In the data rows, zero lies at 4.5, halfway between 4 and 5.
Each row below has a hidden score, from 0 to 20, with 10 about the middle. What is it? The score is a weighted sum of the row's numbers plus the product of two more (or one squared), each taken from its middle value.
[3 5 5 3 5 5 4 4 3 3 5 4 5 4 4 5 3 5 6 4 5 5 4 6] ~ 12
[5 2 7 5 1 5 6 3 4 7 4 6 3 3 4 7 8 5 3 3 3 6 4 7] ~ 6
[3 3 5 2 4 6 5 4 4 5 7 5 5 5 4 5 4 4 4 3 3 5 5 4] ~ 10
[3 5 6 5 6 4 6 3 5 4 5 4 3 2 3 6 4 5 4 6 3 4 4 4] ~ 10
[5 6 4 3 6 4 4 7 3 4 5 4 6 5 6 3 3 4 5 4 6 4 5 3] ~ 9
[5 5 4 4 5 3 3 6 6 2 4 3 4 5 3 5 6 6 6 6 5 2 6 3] ~ 9
[6 3 6 4 2 2 4 5 5 4 4 4 3 4 5 5 6 4 4 4 4 4 5 4] ~ 10
[6 7 3 4 6 3 4 6 5 3 5 4 7 5 5 3 2 3 7 7 6 1 5 2] ~ 10
[4 4 6 3 5 4 5 6 3 6 5 4 6 4 5 4 4 3 6 3 4 3 6 4] ~ 7
[5 6 4 6 7 4 4 4 6 4 6 3 6 5 5 6 3 5 5 8 6 2 4 4] ~ 5
[4 6 3 5 7 6 3 7 6 4 2 3 8 8 5 4 2 3 7 6 7 3 6 4] ~ 8
[7 5 3 4 5 2 4 5 6 4 3 4 5 4 6 3 5 4 5 5 6 3 5 4] ~ 7
[6 2 6 4 3 4 4 4 4 4 5 4 4 5 5 4 7 4 5 4 4 5 5 5] ~ 16
[8 6 3 4 6 1 4 7 8 1 4 3 4 5 5 2 3 5 5 7 6 2 6 0] ~ 11
[4 4 5 2 5 5 5 5 4 5 5 4 6 7 4 4 3 3 6 5 5 4 7 4] ~ 7
[4 6 2 3 5 5 4 6 3 5 5 4 6 6 6 5 3 5 7 4 7 3 3 5] ~ 6
[4 8 2 4 7 4 4 7 0 6 4 5 5 2 6 3 3 3 8 3 5 4 4 4] ~ 10
[2 3 7 5 2 7 6 2 4 9 3 7 3 3 4 5 6 2 2 2 2 8 6 8] ~ 13
[2 0 7 6 2 7 5 2 4 8 4 5 3 5 1 7 8 5 4 2 1 7 3 8] ~ 8
[7 9 3 3 8 2 3 8 5 2 6 2 7 5 4 2 0 4 6 7 7 2 5 0] ~ 11
[3 3 5 7 5 5 5 2 6 5 4 5 3 5 4 6 4 4 3 5 4 5 4 6] ~ 15
[7 4 3 3 5 1 3 7 7 1 6 3 6 5 4 4 4 6 5 6 6 2 4 1] ~ 8
[7 6 2 5 5 4 2 5 6 3 5 2 6 6 5 4 5 5 5 6 7 3 4 4] ~ 8
[5 4 5 5 3 4 5 4 6 5 4 5 4 4 4 5 7 5 6 4 5 4 3 4] ~ 7
[8 4 3 6 5 4 3 7 5 4 5 2 6 7 5 2 6 3 5 7 5 3 5 3] ~ 17
[3 3 6 6 2 5 5 4 6 6 4 8 2 4 3 6 7 6 2 3 3 5 4 7] ~ 12
[4 7 4 4 5 6 3 6 2 6 5 5 7 4 5 3 4 5 8 3 7 6 3 5] ~ 13
[5 5 5 2 5 4 6 6 4 5 6 2 4 2 4 4 3 4 5 5 4 4 4 3] ~ 5
[5 3 6 7 2 4 6 4 6 6 4 7 2 3 4 6 6 5 3 4 3 6 5 5] ~ 11
[4 5 6 2 4 5 4 4 3 4 5 3 5 4 4 3 4 3 5 5 4 4 4 6] ~ 14
[6 5 4 6 5 4 2 4 6 2 4 2 6 8 6 4 4 5 3 6 6 3 5 4] ~ 10
[5 6 4 6 6 3 5 3 6 4 6 2 6 4 5 5 4 4 3 6 6 2 4 4] ~ 2
[3 6 3 4 6 6 3 6 2 5 5 4 4 3 5 5 5 4 6 3 5 5 3 5] ~ 10
[6 7 3 2 7 4 3 6 4 3 5 3 8 7 6 1 2 4 5 5 7 3 8 2] ~ 9
[3 5 3 4 7 7 5 5 3 5 3 5 6 7 5 3 3 3 4 4 5 6 6 5] ~ 11
[5 3 5 3 4 4 5 6 6 4 5 3 2 2 3 4 6 6 4 4 4 5 3 3] ~ 7
[7 8 2 3 7 4 4 8 5 4 4 3 8 6 5 2 1 3 7 6 8 2 7 1] ~ 3
[5 7 4 2 5 4 4 4 6 4 5 3 7 6 3 4 2 5 7 5 7 3 6 3] ~ 4
[3 4 4 4 4 7 4 5 2 6 5 5 6 5 3 4 3 3 4 3 5 6 5 5] ~ 11
[6 6 5 3 5 3 5 6 3 3 6 3 5 4 5 4 3 5 6 5 5 3 5 4] ~ 6
[4 5 5 4 6 6 4 6 4 4 4 3 5 5 4 5 3 5 5 5 5 4 6 5] ~ 4
[6 4 4 6 4 4 5 5 6 4 3 7 4 4 4 5 5 6 4 4 6 4 4 5] ~ 6
[7 5 4 6 5 5 3 5 5 4 5 2 5 7 5 4 6 4 3 6 4 5 4 5] ~ 16
[5 3 5 4 2 3 4 5 6 2 5 4 4 5 4 5 4 6 5 5 5 3 5 4] ~ 11
[5 4 5 5 4 5 4 6 5 6 5 4 3 4 3 4 5 4 4 5 3 6 4 2] ~ 14
[4 5 6 3 3 5 4 5 3 4 5 5 3 3 4 4 4 4 4 3 4 5 4 4] ~ 13
[3 5 6 3 4 5 5 5 3 6 3 6 4 3 3 4 5 4 4 4 4 5 5 5] ~ 10
[4 3 4 6 5 2 4 4 7 4 4 5 6 7 5 4 4 6 4 5 5 3 4 5] ~ 11
[4 2 4 5 4 5 4 4 6 4 3 6 4 6 4 4 6 6 3 3 4 5 4 4] ~ 9
[7 3 3 5 4 4 3 5 6 3 6 4 4 6 6 4 5 5 2 5 5 4 2 4] ~ 15
[0 3 7 5 3 7 6 1 3 7 6 6 2 4 4 7 6 5 3 3 2 8 3 7] ~ 16
[4 4 5 4 5 6 5 4 3 6 4 6 5 5 5 3 5 2 3 4 3 6 5 7] ~ 17
[3 2 7 5 2 3 6 2 5 6 4 5 2 4 4 5 7 5 5 2 2 6 5 5] ~ 10
[7 7 2 6 8 4 4 6 6 2 5 2 7 6 4 4 1 4 4 9 7 1 4 3] ~ 8
[6 4 5 4 3 4 3 4 7 3 5 4 6 8 4 4 4 5 4 6 6 3 5 5] ~ 12
[7 9 1 2 8 4 2 8 5 2 3 2 9 6 5 1 0 3 7 7 9 1 6 2] ~ 6
[2 6 3 6 4 7 4 4 2 8 4 5 5 5 5 5 4 4 5 2 4 6 4 6] ~ 12
[6 4 4 4 6 2 5 5 6 3 4 4 4 4 6 4 3 6 6 5 6 3 6 3] ~ 2
[6 6 4 2 6 5 4 7 3 3 4 4 6 4 4 4 4 3 7 5 6 4 4 3] ~ 8
[6 6 5 4 6 2 4 5 5 2 4 4 6 4 5 6 3 4 5 8 6 3 4 3] ~ 11
[1 3 8 4 1 6 6 2 2 7 5 4 2 4 5 5 6 5 5 1 2 7 6 6] ~ 9
[4 4 3 6 5 4 5 5 6 5 3 6 4 4 6 6 5 5 3 5 5 4 4 5] ~ 7
[7 5 1 6 6 4 1 6 5 3 5 3 7 8 5 4 5 4 6 6 7 3 3 3] ~ 12
[3 3 7 1 4 5 6 3 3 7 3 6 3 4 6 3 5 3 6 1 3 7 6 6] ~ 13
[5 5 2 6 5 4 3 5 7 2 3 5 4 6 5 5 5 6 3 5 6 3 4 3] ~ 15
[4 6 5 4 6 4 4 6 4 4 5 4 6 6 5 4 3 3 7 5 6 4 7 3] ~ 11
[6 4 4 6 4 5 4 5 6 3 4 4 5 6 6 5 5 6 3 5 5 4 5 5] ~ 10
[5 3 6 4 3 3 3 5 6 2 5 4 4 6 4 5 6 5 5 5 5 3 5 4] ~ 12
[6 6 1 5 9 5 2 5 6 2 6 1 7 7 4 5 3 6 4 8 7 2 4 3] ~ 3
[3 4 6 3 4 5 5 4 2 7 6 5 3 3 5 4 4 3 3 4 3 6 3 6] ~ 15
[6 6 3 3 7 4 3 7 4 4 4 3 7 7 5 1 4 3 5 5 6 5 5 3] ~ 14
[2 4 6 6 4 5 5 1 5 5 4 5 3 4 4 7 5 5 2 4 3 5 4 7] ~ 14
[3 4 6 5 4 6 6 4 4 6 3 5 5 5 3 4 4 4 5 5 4 4 5 8] ~ 8
[4 6 5 3 5 6 4 6 2 5 5 3 5 3 4 6 4 6 6 4 5 5 4 5] ~ 3
[3 4 5 2 5 6 4 5 2 5 4 4 5 4 4 6 5 5 8 3 5 5 5 6] ~ 2
[1 3 6 6 3 7 5 3 1 8 5 6 2 3 5 5 6 4 4 2 1 8 3 7] ~ 17
[7 9 2 4 8 4 3 7 6 2 5 5 8 7 5 1 1 3 7 8 9 1 5 2] ~ 13
[4 6 4 4 5 6 4 5 5 4 4 4 6 6 4 4 1 3 5 4 6 4 6 5] ~ 10
[2 4 6 4 3 6 7 3 2 9 3 6 4 2 4 6 7 2 6 1 2 7 3 6] ~ 6
[4 5 6 4 5 6 5 2 5 3 8 5 5 5 3 7 3 6 3 5 5 5 2 5] ~ 9
[6 5 3 2 6 4 2 6 1 4 4 4 6 3 5 5 6 3 7 4 6 3 2 7] ~ 6
[1 4 7 3 2 6 7 2 2 8 4 7 1 1 6 6 6 4 3 1 2 8 3 7] ~ 11
[3 6 6 3 4 5 5 6 2 7 6 5 4 3 4 3 5 4 6 2 5 5 4 5] ~ 9
[4 2 5 5 3 6 5 3 4 5 5 5 4 5 5 5 7 4 2 2 3 7 2 6] ~ 13
[7 5 2 5 5 2 3 6 7 2 3 6 5 5 6 4 5 6 3 6 7 3 4 4] ~ 11
[6 5 2 6 6 4 3 7 7 2 4 5 5 7 4 4 4 6 5 5 6 3 5 3] ~ 12
[3 5 3 4 6 7 3 5 3 6 4 4 6 7 5 4 3 4 6 4 5 6 5 4] ~ 11
[4 5 4 5 3 6 5 5 1 7 3 6 4 3 6 5 6 3 5 2 5 6 4 7] ~ 8
[6 4 3 6 4 3 4 7 7 3 5 4 4 6 5 5 4 6 4 6 4 3 6 3] ~ 10
[7 4 3 3 4 2 5 4 7 2 4 5 4 3 6 3 5 6 4 4 5 3 6 3] ~ 5
[5 5 5 3 6 5 4 5 3 5 5 6 5 5 4 2 5 3 5 4 4 6 6 5] ~ 17
[3 6 6 3 4 5 5 4 2 6 4 4 3 2 5 4 7 3 6 3 3 6 4 5] ~ 13
[7 4 2 7 6 3 3 5 6 4 3 6 5 6 4 4 6 5 3 6 5 4 4 5] ~ 13
[4 6 4 7 5 5 5 2 4 5 3 5 4 4 5 5 5 3 5 5 5 5 3 7] ~ 17
[4 7 6 7 5 3 5 2 6 4 5 5 6 5 5 5 3 5 4 6 6 2 5 6] ~ 8
[6 7 2 6 7 3 3 5 7 1 5 2 7 5 4 6 1 6 6 9 8 2 4 2] ~ 12
[6 5 4 6 5 4 3 5 6 3 4 3 6 6 6 4 4 5 5 5 6 4 4 5] ~ 12
[4 3 4 5 4 4 5 4 6 5 4 7 4 4 5 5 7 6 5 2 4 6 3 5] ~ 9
[6 7 2 5 6 5 3 8 2 4 6 4 6 4 6 4 3 4 5 5 6 4 3 3] ~ 12
[5 4 5 5 3 3 6 4 5 4 4 7 2 2 5 5 7 6 4 4 3 5 4 4] ~ 11
[7 4 5 6 4 4 4 6 5 4 6 3 5 7 4 4 4 4 4 6 5 4 5 3] ~ 11
[4 3 5 6 3 4 5 4 6 4 4 6 3 4 5 5 5 7 4 4 4 4 5 6] ~ 8
[5 5 4 4 6 4 3 6 4 4 4 4 6 5 5 4 4 4 6 6 6 3 6 4] ~ 8
[6 7 4 2 7 3 3 8 6 2 5 1 7 6 4 2 0 4 7 8 7 1 6 0] ~ 8
[2 5 5 5 5 6 6 2 4 7 4 5 3 1 3 6 7 4 2 3 3 8 1 7] ~ 12
[4 4 5 5 5 6 6 3 5 5 6 4 5 3 3 7 4 4 3 6 4 6 2 4] ~ 8
[6 4 3 6 6 4 3 5 7 3 4 3 4 7 5 4 4 5 3 6 5 4 5 3] ~ 11
[2 4 5 2 3 5 7 3 4 6 4 4 2 2 5 3 5 4 5 2 2 7 6 4] ~ 10
[2 3 6 2 4 6 5 4 3 6 5 4 5 5 4 3 4 3 5 2 4 6 4 5] ~ 10
[3 4 7 2 3 4 5 3 3 6 4 4 3 3 5 4 4 4 6 3 3 6 7 5] ~ 10
[6 3 4 4 3 3 4 5 6 2 6 3 2 5 4 4 3 6 3 5 4 4 5 2] ~ 14
[4 3 5 6 3 5 5 4 6 5 4 6 2 5 4 5 6 5 4 2 2 5 5 3] ~ 10
[2 5 6 6 4 6 6 1 5 6 5 6 5 4 3 7 2 5 1 4 4 5 2 7] ~ 14
[6 6 5 3 5 5 2 6 2 2 4 3 6 3 5 3 4 4 6 5 6 5 4 3] ~ 16
[6 8 3 5 6 3 4 5 5 3 4 4 7 6 6 1 3 3 4 6 7 2 5 4] ~ 12
[5 1 5 4 3 5 3 4 5 4 4 3 4 5 3 6 7 5 4 4 3 4 4 5] ~ 5
[5 5 4 6 4 4 3 5 7 2 5 5 4 5 4 5 5 6 5 4 5 4 4 3] ~ 13
[2 3 6 4 5 6 4 1 5 6 5 4 3 3 4 7 5 4 4 4 4 5 2 8] ~ 7
[7 5 2 6 5 2 3 6 7 3 2 5 5 7 5 3 4 5 5 6 6 1 4 4] ~ 15
[7 8 4 1 8 3 4 8 4 3 6 3 8 6 5 3 1 3 6 7 7 2 7 2] ~ 9
[5 3 3 6 4 4 4 4 6 4 4 5 5 7 5 4 5 5 4 4 4 4 4 3] ~ 11
[5 5 6 3 6 3 5 3 5 4 4 5 4 2 4 6 4 3 3 7 5 4 3 7] ~ 10
[4 5 6 4 3 6 5 5 3 6 7 3 4 4 4 4 6 4 4 3 3 6 4 4] ~ 14
[2 4 7 4 1 7 7 2 1 8 4 8 3 2 5 4 5 3 2 1 2 8 4 7] ~ 14
[6 7 3 2 5 4 4 8 3 3 5 2 5 4 5 4 3 4 7 5 5 4 5 1] ~ 9
[8 4 4 5 4 2 3 7 6 4 4 2 5 4 4 4 7 4 6 7 5 3 5 3] ~ 12
[6 7 2 5 6 4 4 7 4 3 5 3 8 5 5 5 3 3 5 8 8 3 4 4] ~ 9
[5 4 5 6 3 1 5 5 7 3 3 6 4 4 4 6 5 5 4 5 4 2 6 4] ~ 12
[5 5 5 6 5 5 5 3 5 5 6 4 5 4 4 6 3 5 3 6 5 5 3 4] ~ 7
[6 7 3 6 6 3 3 4 7 2 6 5 7 4 4 7 1 6 5 8 7 2 4 3] ~ 9
[5 3 5 3 3 3 5 4 5 3 4 7 3 4 6 4 7 6 3 4 4 6 5 3] ~ 15
[7 7 1 6 6 3 3 6 8 3 4 7 6 7 5 3 4 5 5 5 8 2 5 2] ~ 11
[4 2 4 4 2 6 5 3 5 6 5 6 3 5 4 6 7 6 3 2 3 6 3 5] ~ 6
[4 2 5 7 2 4 6 2 5 7 2 7 1 2 4 6 9 4 1 3 2 8 4 6] ~ 15
[5 6 3 4 5 5 4 6 5 4 4 4 7 8 4 2 2 3 5 5 6 3 5 4] ~ 14
[7 5 3 5 5 3 3 6 7 1 5 4 4 4 5 3 4 6 4 6 6 3 4 1] ~ 12
[6 3 5 5 3 1 4 6 8 1 4 4 4 5 6 5 4 6 6 5 6 3 6 3] ~ 11
[4 5 8 4 3 4 6 2 5 5 6 4 3 1 3 5 6 4 4 5 3 5 5 4] ~ 11
[1 4 7 4 4 7 6 2 4 7 4 5 5 5 4 4 5 4 5 2 3 7 5 6] ~ 9
[5 2 6 5 2 4 6 3 5 6 4 6 3 4 5 4 6 5 4 2 3 5 5 4] ~ 6
[7 3 4 5 3 4 4 6 7 3 5 4 3 5 3 5 4 5 5 6 5 4 4 2] ~ 11
[5 4 5 4 3 3 5 5 6 4 4 4 2 3 4 5 5 6 5 3 4 4 5 4] ~ 6
[4 2 6 3 2 4 5 3 5 3 4 4 2 3 4 6 6 5 2 3 3 5 3 5] ~ 10
[8 6 1 4 6 1 4 7 7 1 4 2 6 5 5 3 4 6 6 6 8 2 4 2] ~ 5
[5 3 4 6 3 5 5 5 6 5 4 6 4 4 5 6 7 5 2 3 4 6 5 5] ~ 9
[5 7 5 3 5 5 5 6 4 4 5 3 5 3 4 3 1 3 5 6 5 4 7 1] ~ 9
[4 1 7 5 1 6 6 3 5 6 5 4 2 4 3 6 7 5 4 3 2 6 5 4] ~ 6
[4 8 4 3 7 4 4 5 5 5 6 3 9 7 4 2 1 2 6 6 6 2 6 2] ~ 9
[7 5 4 5 5 3 2 4 7 2 5 2 5 6 4 4 4 5 6 6 6 3 3 3] ~ 11
[3 5 7 6 3 6 6 1 4 5 6 6 3 1 3 7 5 5 4 4 3 6 4 6] ~ 9
[3 4 6 5 6 5 5 2 5 3 6 3 5 3 3 7 3 5 4 6 4 4 4 6] ~ 5
[5 4 6 5 3 4 6 3 5 5 4 6 3 1 4 7 4 3 3 6 4 5 4 7] ~ 10
[3 5 5 3 5 6 5 5 5 6 5 3 4 5 3 3 3 3 4 5 4 5 5 3] ~ 11
[7 3 3 4 5 3 4 6 6 3 6 4 5 5 4 4 5 5 4 6 5 4 4 2] ~ 10
[2 5 6 5 3 6 6 3 2 7 4 7 3 2 5 4 5 3 4 3 3 7 6 7] ~ 15
[5 8 2 6 6 5 5 5 2 6 4 4 7 4 6 3 3 3 3 5 6 5 3 6] ~ 10
[5 4 3 6 6 3 4 5 6 3 3 5 5 6 5 4 4 6 4 5 5 4 6 4] ~ 10
[2 5 4 4 6 7 4 4 4 6 4 4 7 7 4 4 4 3 2 4 5 5 5 7] ~ 9
[4 2 4 6 3 5 5 2 6 5 4 6 3 6 5 5 6 7 4 3 3 5 5 6] ~ 7
[5 4 4 6 6 4 5 3 5 4 4 5 5 5 4 6 4 5 3 6 4 4 4 7] ~ 9
[1 4 7 3 3 6 6 3 3 6 6 5 3 2 4 6 4 5 5 2 2 6 4 6] ~ 9
[4 5 5 4 5 6 5 4 2 6 5 5 4 4 4 4 4 3 5 5 4 5 3 5] ~ 12
[5 3 3 5 4 5 5 6 4 4 4 7 3 5 4 4 6 5 4 5 5 5 4 4] ~ 15
[5 5 3 4 6 5 2 7 2 4 5 4 6 7 5 5 3 5 8 5 6 3 3 5] ~ 10
[9 5 5 4 3 4 4 6 5 2 6 2 6 5 5 4 5 4 5 6 6 3 4 3] ~ 17
[1 4 6 4 4 7 6 2 3 7 3 5 4 4 3 5 5 3 5 2 3 7 5 7] ~ 11
[1 3 7 4 3 7 6 2 2 7 4 6 4 4 4 5 5 4 5 2 2 7 6 7] ~ 9
[4 2 7 5 2 3 5 3 4 4 4 5 1 2 5 5 7 5 3 4 1 6 4 6] ~ 17
[5 8 3 3 7 4 3 6 4 3 7 3 6 5 4 3 1 5 6 6 6 2 5 3] ~ 9
[5 6 3 4 6 4 4 6 3 4 5 4 5 5 5 4 4 5 5 4 6 4 6 4] ~ 6
[5 4 4 5 5 3 3 4 7 3 5 4 5 6 4 5 3 5 4 5 6 3 4 4] ~ 11
[3 3 7 3 4 7 6 2 3 8 4 7 3 3 4 4 7 4 4 3 1 7 5 7] ~ 17
[6 7 3 3 8 4 3 6 5 2 6 2 7 6 6 3 2 4 8 8 8 2 6 2] ~ 11
[2 4 7 5 5 5 6 1 5 4 6 5 2 3 4 8 6 7 3 6 2 5 5 6] ~ 7
[4 7 2 5 6 4 5 6 3 6 4 7 4 1 6 4 4 3 4 5 5 4 3 5] ~ 12
[5 5 4 3 5 4 4 7 3 5 6 3 6 5 4 4 4 4 6 4 5 4 3 4] ~ 8
[4 2 6 6 3 6 4 4 5 5 3 4 4 7 3 5 5 4 5 4 3 4 5 5] ~ 10
[6 4 3 4 5 3 4 4 6 4 6 3 5 7 5 3 5 6 5 5 5 3 6 3] ~ 5
[7 4 2 3 5 3 3 7 7 2 4 4 5 5 5 4 4 4 5 6 5 2 4 4] ~ 12
[2 5 5 4 4 6 4 5 1 6 3 6 4 2 4 6 7 5 7 2 4 6 2 6] ~ 10
[6 5 4 5 7 4 5 5 5 3 6 3 4 4 4 5 5 4 3 6 5 3 1 4] ~ 7
[3 6 5 4 5 4 4 5 2 5 6 4 4 4 6 6 4 5 7 3 4 5 4 5] ~ 10
[3 5 4 6 5 7 5 4 5 7 4 4 5 6 4 4 3 4 6 4 4 6 6 6] ~ 9
[6 7 3 4 8 4 3 7 5 4 3 3 8 7 5 2 1 4 7 7 7 3 7 3] ~ 8
[4 4 3 5 6 6 4 4 2 7 2 7 5 4 5 4 4 3 5 4 5 7 4 7] ~ 12
[3 5 4 7 6 5 5 3 4 6 6 5 5 4 3 7 5 5 3 6 4 6 2 5] ~ 15
[4 2 5 5 4 4 4 5 5 5 3 6 3 5 5 6 7 5 3 5 3 4 4 5] ~ 10
[6 3 5 5 3 4 5 5 5 4 5 2 3 5 4 5 6 5 3 5 3 5 5 4] ~ 8
[9 5 3 4 6 1 2 9 6 1 2 4 6 5 5 3 5 4 5 8 7 2 3 4] ~ 15
[3 4 3 4 6 7 4 5 3 5 6 5 6 5 4 4 3 3 7 4 5 4 6 5] ~ 7
[5 7 3 6 7 7 4 4 5 4 6 3 5 5 3 4 3 4 5 6 6 3 4 5] ~ 7
[4 0 7 6 1 6 5 3 4 6 4 5 2 5 4 7 8 4 4 3 1 7 4 7] ~ 14
[3 5 4 6 5 5 5 3 4 4 6 5 5 4 4 6 5 5 5 5 4 4 4 5] ~ 10
[4 5 5 5 4 7 4 5 3 4 6 5 5 5 6 6 4 4 7 3 6 4 4 6] ~ 11
[6 4 5 4 3 1 5 6 7 4 4 5 3 4 5 4 5 6 4 3 5 3 5 2] ~ 5
[4 2 7 4 2 4 5 4 4 6 5 4 2 4 3 4 7 5 3 3 2 6 4 6] ~ 12
[5 5 6 5 2 4 5 6 5 5 5 7 4 4 4 6 6 6 5 4 5 5 6 3] ~ 9
[2 5 6 5 4 5 6 3 3 6 5 7 4 4 6 3 6 5 4 2 3 6 5 5] ~ 13
[2 4 6 4 3 5 6 3 0 7 3 7 2 2 6 5 6 5 6 0 2 7 4 7] ~ 9
[4 5 5 6 5 5 6 1 5 5 4 5 4 3 3 7 3 5 3 6 4 5 4 5] ~ 12
[8 4 4 5 4 3 4 5 5 3 3 6 4 3 6 4 6 5 3 6 5 4 4 4] ~ 13
[6 4 3 7 5 4 4 5 7 3 3 5 4 5 4 5 5 6 5 5 5 4 4 3] ~ 9
[6 7 4 4 8 3 4 5 5 3 6 4 5 4 5 4 2 4 5 7 6 3 3 4] ~ 11
[6 8 5 3 6 4 5 7 4 5 4 2 8 6 5 2 2 3 7 6 7 3 7 2] ~ 6
[5 1 5 4 2 5 5 3 5 4 4 3 3 3 3 6 7 5 3 3 3 6 3 4] ~ 4
[7 7 0 6 8 3 3 6 6 3 4 5 6 5 5 3 3 5 5 7 7 2 4 2] ~ 10
[3 5 8 5 4 4 5 2 5 5 6 5 4 3 5 5 5 4 4 4 3 6 3 5] ~ 19
